Where one turn sends some rows of the set: a few examples, then the rows asked:
sib: [  3  19   8  39  -4  -8  14  24   7  -3  -8   8 -11  15 -13]
todep: [ 23   8  17  27   0 -18   8 -17   9   4 -14 -38 -12  -1 -12]
puve: [-25 -13  -4  34  -3 -24   8  -9 -11   3 -27  -4 -28 -21   1]
nakof: [ -6 -59  -2   7   6   2   1  22  23  18  -4  16 -34  -1 -22]
zin: [ -6  -1   8  27  -1 -23   5 -26 -16  21 -29 -20 -16   1 -14]
bik: [ -1 -50   1   1   4   9  -3  32  11  11  12  19 -30   9 -24]
fof: [ 18   7  11  36  -2 -14  13  12  26 -18  -5 -21 -18 -11   0]
Levu: [  6 -40   9 -21 -24   9  -1  25  16   9  -3  10 -20   9 -27]
Kuv: [  5   9   6   9 -11 -18   2 -20 -25   6   5 -31 -14  -8 -16]
kug: [  2   3  24  27  20   9 -19   0   9  15 -23  23  -3   4 -13]
geki: [ -8  10   4  -1  -1   5 -20  -7 -12  15  13  19  -3 -22 -22]
vomet: [ -3 -54  13 -13 -14   6  -5  18   8  12 -23  11 -26  10 -18]
tas: [  4 -52  -4  -8  -2   5  -2  25  18   5  23   5 -33 -10 -22]
gazif: [-25   1  11  31  25 -34   8  -2  -4   0 -15  -2 -18   5  10]
Nof: [ 25   3  24   9  12   8 -23  -4  15 -11  12 -11  -7 -24  -5]
dovom: [  8 -49   7 -20 -10   3  -3  25  21  21 -11 -15 -34  -4  -5]
Teseb: [ -4 -14  10  16  13  -6 -16 -27  19  16 -22   0 -14 -40  -6]
Mim: [  3 -22  -9 -10  12 -14  15  -2  -3  -3  32 -15  14 -14  -8]
fafu: [ 10 -53  12 -13 -17   3   1  15  33   9 -19  -2 -25  -2 -18]
gen: [-33 -21  36  19   8 -24  -4 -25  -2  24   0   5 -22  -7   2]
Kamo: [ -5  11  41  19   1 -13   6   2  23  20  21  12  -5  17 -14]
dapip: [ -4 -16   0   7  22  -7  14  13 -12   7  12  10  20  24 -12]
zez: [  1 -41   5 -21 -12   6  -4  33   7  28  -8   0 -29  10 -12]
Tosa: [ -7  10   5  24  15 -38  19  -5  28  -3   0 -18 -15 -15   5]
fevi: [-22 -12  34   2  -1 -21  -8 -20 -11  10  31  -6 -20 -15   1]
zazo: [  5  -2  44  22   6 -19   6 -10  42  12  15 -10 -12  -3  -3]
defid: [-17   2  -7  15 -15 -18   4   1 -27 -10  11  -9 -24 -24  -4]
safa: [ 11  21  13  25  -5 -12   8  -4 -12  14  -8 -14  -6  21 -24]
Zaso: [-12   9   9  13  15 -31   4   2 -11 -17  20 -18 -17  -8  10]
nal: [-15 -34  -7  17  27 -20  21  -8   8  22 -19   6  12   4  -7]
bena: [ 10 -40   6 -25 -14   6  -4  33  13  19   1 -10 -30   2 -10]
ruter: [ 12 -38   5  13  31 -17  16  -7  20  -5  -2 -25   9  -8   7]
ralip: [  7 -62   4   4   8   4  -2  21  28   4   5   0 -36  -8 -14]
peb: [  3 -47   7 -14  -8   4  -1  28  20  29 -20  -4 -31   7  -8]
lefam: [  8 -53  13 -23 -19   6  -7  16  10  -2  -3  -6 -27  -5 -14]
Toli: [-18  25   1  20   9 -31  17  10   5   5  11   6  -7   6  -8]

lefam turns into Levu
Teseb turns into Nof
And these:
puve turns into fof
bena turns into zez
zin turns into todep
dapip turns into nal
bik turns into nakof
zazo turns into fevi
gazif turns into Tosa

